One vector is turned by the same rotation once a tick. Each row is the vector after some number of ticks, and that number follows the row.
The counts run from 0 to 466.
[-15  20  -9   8 -11  25  20  -1  15   1  -8   1 -20 -17   6 -20   3 -10
   4  -2 -32  12  -6  -6 -13   2  -6   6  -1 -32  23  31  45  -3  20 -11
  -6  12  -3  -5  11 -11   2  14  -7   3  -4   7 -23  -5] => 390
[ 16  15 -20 -17 -13   8  17  11 -14 -37   9 -19  26  15  27   3   2  10
  16  -1  30  19  -8 -12   3 -33  32  18   9  21   6 -10  -6 -24  -7  -6
  13  -6  12 -30   1 -12  17  -8   4  10 -23 -20  -3  22] => 280
[ 45  13   2   5  -4  -5  23  -7  -8  12  29 -16   9   5  30   4  -4   0
  10   8   5 -15  -6  -3  -1  -1  18  -6  24  32 -13  19   8 -27 -16 -22
  14 -21 -10   3  14  10  21  -8  19 -12  13 -12  12  13] => 138
[  7  20  15   4 -11   9  21  -5  11 -22  17   9  -3  29  -7  -1  28  -2
  -7  12  28  -8   9   1 -11 -22  32  -2  -4   8   8  -7   3  -1  19  21
   7 -20 -17   1  -6  21 -21  17  19   2  15  -7  -7 -15] => 165
[  7  18  -7 -10 -17  19   6   0  17 -38 -21  -5 -20   4 -10   8  -1 -18
 -19  25   2   2  11   0   1  -8   2  22   4  -9  19 -11 -13 -14  -8 -30
 -14 -12  14 -33  -4  15  -4   1  28   5 -23 -17  13 -20] => 292
[ 11  13 -17   0  -5   3   5 -21   8  30  12  13 -12 -12 -24  -2  -7 -10
 -27  13 -18 -19  16  12  -4  -8  -8   4  21  -5  21  11   7  -3   3 -16
  -4   1 -19  29  -3 -28  -4  15  42 -31  16   3  19   3] => 431
[  1  19   0  12  -7  -9  -5 -25  33  18 -18  12  23   7 -25  -2   2  14
 -24  13  -5  13  -4  11  10   6  17  12  -7  13   4 -40 -15 -15 -22 -10
 -25  -6  -5 -13   4 -19  -4 -25  28  17 -23 -12  15   4] => 192
[  5   4  -4  -1  -2 -17  -3 -20   7  -2   3 -27  37   8   0  24 -11 -17
 -15   7  -9  19  -5   4  52   2  -4  19  10   9  20 -16 -24   0   1   4
  10 -18 -27 -22  -9 -10 -25 -14  27 -10 -16  -7   0  14] => 107
[  5  -2 -15 -19  13  24   0  -5   4 -15 -17 -11  14   4   8  23   2 -10
  -7  -1 -27 -23   6 -40  -4 -40 -15 -11  -4   6  23   5   4 -13  10  17
  10  13 -14   4   5  23  18   3 -19 -15   7  -2 -14 -14] => 382
[  5   6 -13  12 -14  18  22   6 -17   4  -6   0   2  -9  14 -26  -2  -8
  22 -12  12  43  -9   4  -4   3  12 -10  -1 -15 -21  27  32   6  -1 -29
   1   4  13  -6  31 -26   8  -5  -7  15   0 -10 -32  10] => 179
[ 14  22  17  39 -10 -19  11   2  14   7  -2  23 -30  -9  -3   0  23 -10
  -2  19  -4  -4 -17   1 -11 -10   6 -11  19   5 -19  -2 -10 -26 -15 -24
  -2  -8 -10  17   2  24  -1  24  14  12  25 -12   9 -43] => 127
[-31 -23   6  -5  -8 -12 -12  -6  12 -21  18  -2  22 -11   1  21   0  -6
 -10  -4  -7  18 -13  10 -12   5 -12  20 -27  -3  34  22  10 -10  13  21
 -22  -1 -19   0 -15  -9  24   2 -22 -11   0   4 -42  28] => 244
[-22  -5  -1   3  -8   8   2  37   0  10 -16  -6   4   9 -25  -6 -14 -17
 -14 -36  -3  -8  -7  12  20 -13 -30 -13 -15  17  17  -6  16  -6  45  14
   3 -14   1 -18   4  -2  31 -20   7   6   9   4 -18   8] => 202
[  1   9  26 -12   1 -17  -4  15   7   0  14   2   6   4 -11  23  21  14
 -18  -1 -15 -10   3  -5  -5   0  18  -8  28  20   0 -25 -15  -7  -5  25
  16 -27 -40   4 -20  24   4   5  19 -16  13 -14   9 -13] => 23
[  0  35   7  -1 -14  -4   3   0  36 -11 -26  -8   5  11 -11  -7  14   2
 -11  31  35  12 -11  11 -16 -14  -7  -7  -2  30 -11 -23  -5 -28 -19 -16
 -27 -13  -4  -2  31   9  -7  -6   3   4 -13 -22  -2  -7] => 373
[ -6 -18   8   4  16  -1   5  14   6  -4 -15   1  -3 -11  -7  -4 -14 -16
 -11  13  -4  39 -20  32  22  41 -17  -1   2   2  -1  -3 -16 -13 -11 -14
   1 -15  16  -6  -2   1 -10 -24  23  18  -2  -7   1  25] => 14
[  2 -21   1   9   1  11   5  22  -7   0   2  30  -2 -21   6 -18  -2  -8
   2   4  -2  19 -13   8 -18  20   3   2 -22 -22 -13  19  24 -16 -19 -26
 -14   9  47  15  10 -10  18 -19   1  24   8   4  -7  22] => 48
[ -5  11  -2  -3  -9  28  20  -9 -11  -8   5   0   0   0 -11 -31  -2  -6
  -9   0   6  21   8   0   5   8   5  14 -21 -31  17  29  40   7  23 -11
  -9  16  -8  -6 -10 -37 -25  12  10   9   7   5  -2  18] => 391
[-12  -6 -13   2   9 -20 -14  28  13  18 -18 -13  16  -3   9  17 -12   9
  -6 -18 -14 -13 -23 -14   3  -2 -24 -27   3  16  11  -1   9 -28 -20   2
  -4  -1  11  36   4   5  40 -34   2   7  16   4 -13  16] => 236
[  5   0 -11  -4 -18  21  22   8 -15  -4   9  -6   1   0  -9  -6 -10 -47
  -9  34  29 -12   9  29  31  -5  -1  -3  19 -11  18  19   7  -7  26 -21
   8 -20  25  -9   2  12 -10   0  34 -21  10   5   6   6] => 253
[-21   1  -3  -3  -1 -12  -5  -5  30   2   3  16  14   0 -28  37  15  14
 -31  29 -17 -23   4   8  25  -2   1  -2   5 -11  13 -10  -8 -12 -12  22
 -20  -1   2  22  -1   2 -29   6  18  -5 -18  21  -5 -21] => 158
[-17  -2 -27  -2   1  40  18  19 -32   2   2  20  13 -10   5  32   1  -9
   9   4   4  20  -5  -7  16 -12  20 -10   4 -22  -1   3  23   3  20   1
  20   7   4 -15  -6  -5  13  -6   8 -10   7  10 -26 -31] => 75
[ 10   1   5  15   6  16  22   1 -11   5  -6  16  -5  20   4   7   4 -27
  -5   9   4   8 -18 -18  38  10  -2  -7  -4 -12  -5   2   3 -12   8  -2
  21  -2   4 -12 -20  36 -23 -15  21  32  27  -6  16 -24] => 303
[ 19 -32  13 -13   0  -8  -8 -24  -6   9  15  -8   4  -7  19  11   3   5
  19 -23   0 -12   0 -14 -13  -1  -4  -5   0  35  -8  21  21 -10   4  14
  18  16  -6  12  -4 -14  35  -1 -28   0  14   5 -24  23] => 136
[ -5 -12   8 -13   8 -10  -7   9  -6  -3   4  24 -16 -20  16  -1  -6   9
   4 -18  16  28 -20   4 -22  25   2   8  -5  19 -18   1  15 -15 -18 -11
   8   2  25  -2 -13   9  41 -19   1  39  20 -13  -1  20] => 229
[ -2 -13  -4 -12   9 -24  -6   0   7 -27  29  23   0 -31  17  12  20  25
  11 -16 -15  -4  27  10  -4  13  21  18  15  -2 -21  15  16   1  -9   1
  35  25  28  10  14   2  10  12 -17  11 -12  -8 -25   0] => 359
[-15  -8   0 -11  -9  -3  13   6   5 -18 -11  -3 -38 -22   8 -17 -11 -16
   1 -25 -14   7   5  15   2   0 -22   4   2 -14  -3  35  13   7  35 -13
   8  20  -8  -2  21  18   3  20  -1  -1   1 -15 -41 -15] => 213
[  3 -30  18  -7  12 -22 -26 -17  46 -15  -8   3  -3 -24 -20  15  10  10
 -15  -4 -40   7   2  14  -1  26 -19  22   0   0  -6 -10 -16  -8 -19  18
   2   7  -6  -7 -15  13  -4   4   0   6 -10 -10 -23  15] => 16
[  9  -1   5 -11   1 -31  -6 -20  -9  15   6  22   0 -12  -1 -19  -1  -3
 -10  10  31  35  -8  18  14  18   1   0   1  13 -12   4  -5  -4 -17 -22
  -7   9  -2  16  -9  -9 -18 -14  12  35   1 -16   9  21] => 226
[  0 -29  12  -4   0  15  -9 -14  16   3  -4  21  -2 -18 -12  39   2 -14
 -18   2 -22 -27 -15  -7 -24  -1 -12  -6  -6   7  11   0  12 -14 -12  26
 -12   1  -4 -11 -28  11  41  -6  -5  -9  18   1  -7 -12] => 336
[  2  14   7  18   3  -6   1 -10 -14  20  21  14  41  21   9 -10  17   6
   5   1  32  37 -19 -10  16   6  25 -19 -12  26  -9  -7  22  -3 -18   2
  -6  -6  -4  14   0 -13 -18 -27  -1  19   7  11  -6 -15] => 272
[ 19   3   7  -7 -15  -7   6 -27  -5   4  21   7  -6  -4  -6 -18   4 -14
  -4   0  17  -1  24  25   8   1   6  14  16  -5  -9   8  -2  14  37  -6
  17   2 -35  -1   4 -11 -17  29  33 -15   6 -11 -11   4] => 215
[  3   5  -3  -3  -7  33  28  17  -5  16 -21  17  -2  25 -30 -28  -2 -14
  -9   2   4  -4   6   6   5   1   6 -15 -12 -18   7   3  11   5  33   5
  -3  -9   5 -11 -10   0 -20 -12  32   4  28  -8  17  -3] => 299
[ 20   0  21   1  -4 -14 -16 -21  36  -8   9  11  16   5 -11 -24  18   3
  -9  14  -7 -16  -2  -1 -18  21  21  13   1   0 -12   9 -12  -3 -44   2
 -14  22   2  25  12  -5 -14   2  16   2  -8 -14   7  27] => 50
[ -8 -18 -17 -14   3  33   8   5   1 -36 -15   7 -14   5  -9  29 -14 -27
  -4  14  20  21  -6  -6  -2 -10   6  18  -9 -25  27  -2  -8  -6   5 -13
  -4   2  12 -30 -24   5  10 -15  20  15 -13  -3  -9   7] => 291
[-12 -12 -21 -30  -3  -8  -5   9 -15 -40  11  -6  20  10  11   9  -2  17
  13 -22  13  31   7 -15   2 -24  12  10 -10   9  -4  -8  10  -9   1  10
   3  15   5  -4  -2 -16  16 -21 -14  18 -20   9 -30  26] => 279
[ -6 -27   9  -6  16  -1   7  -4 -26  20  17  43 -10  -6 -11  28   6 -15
   4   2  26  18 -10  14  -7  -3   0  -8  -6  13 -18   5   0   6  10  11
  -1 -11 -13   1 -36  18  19 -15  -4  12  35  15 -25 -30] => 125
[-14   5  11  18  -9  13  -4  33  10   4  -8  -6  36  16 -14   2  13  -7
 -16  13   4  23 -19  16  27  20   5 -15 -15   5   9 -10  20 -23   1  16
  -7 -27  18 -13   7  -9   0 -42  -7  15   9   2   5  12] => 60
[  8  -4  -2   6   0 -16 -13 -21  18  -8   0 -13  13 -13   2  32  -2  -4
 -12   3 -46  -6   1  -4  44   0  -7  21  18  11   4 -10 -25 -14  -1   8
   6   6 -24 -25  -7   8  -2   1  12 -22 -27  -4 -14   4] => 108
[ 30  27  16  -7 -11 -18  10  -9  -9   0   9  -7   1  14  17 -19   1  -3
   9   3  43  -1  -7  14  -2 -14  -8 -11  11  22 -14  21  -4 -19  -5 -16
   2   4  -8  16  11   5 -12   7  11  16   2 -16   6  27] => 134
[  6  -1 -19   0  -2 -14   5   1 -10  16   7   6   8 -26  -2 -11 -15  -5
   1  12  19  49 -15  42  17  -1  -2   7  10   7 -12  -3  -3   2 -10 -27
 -10 -22   2 -22   6 -34  19 -21  15   2 -17   4 -18  15] => 322
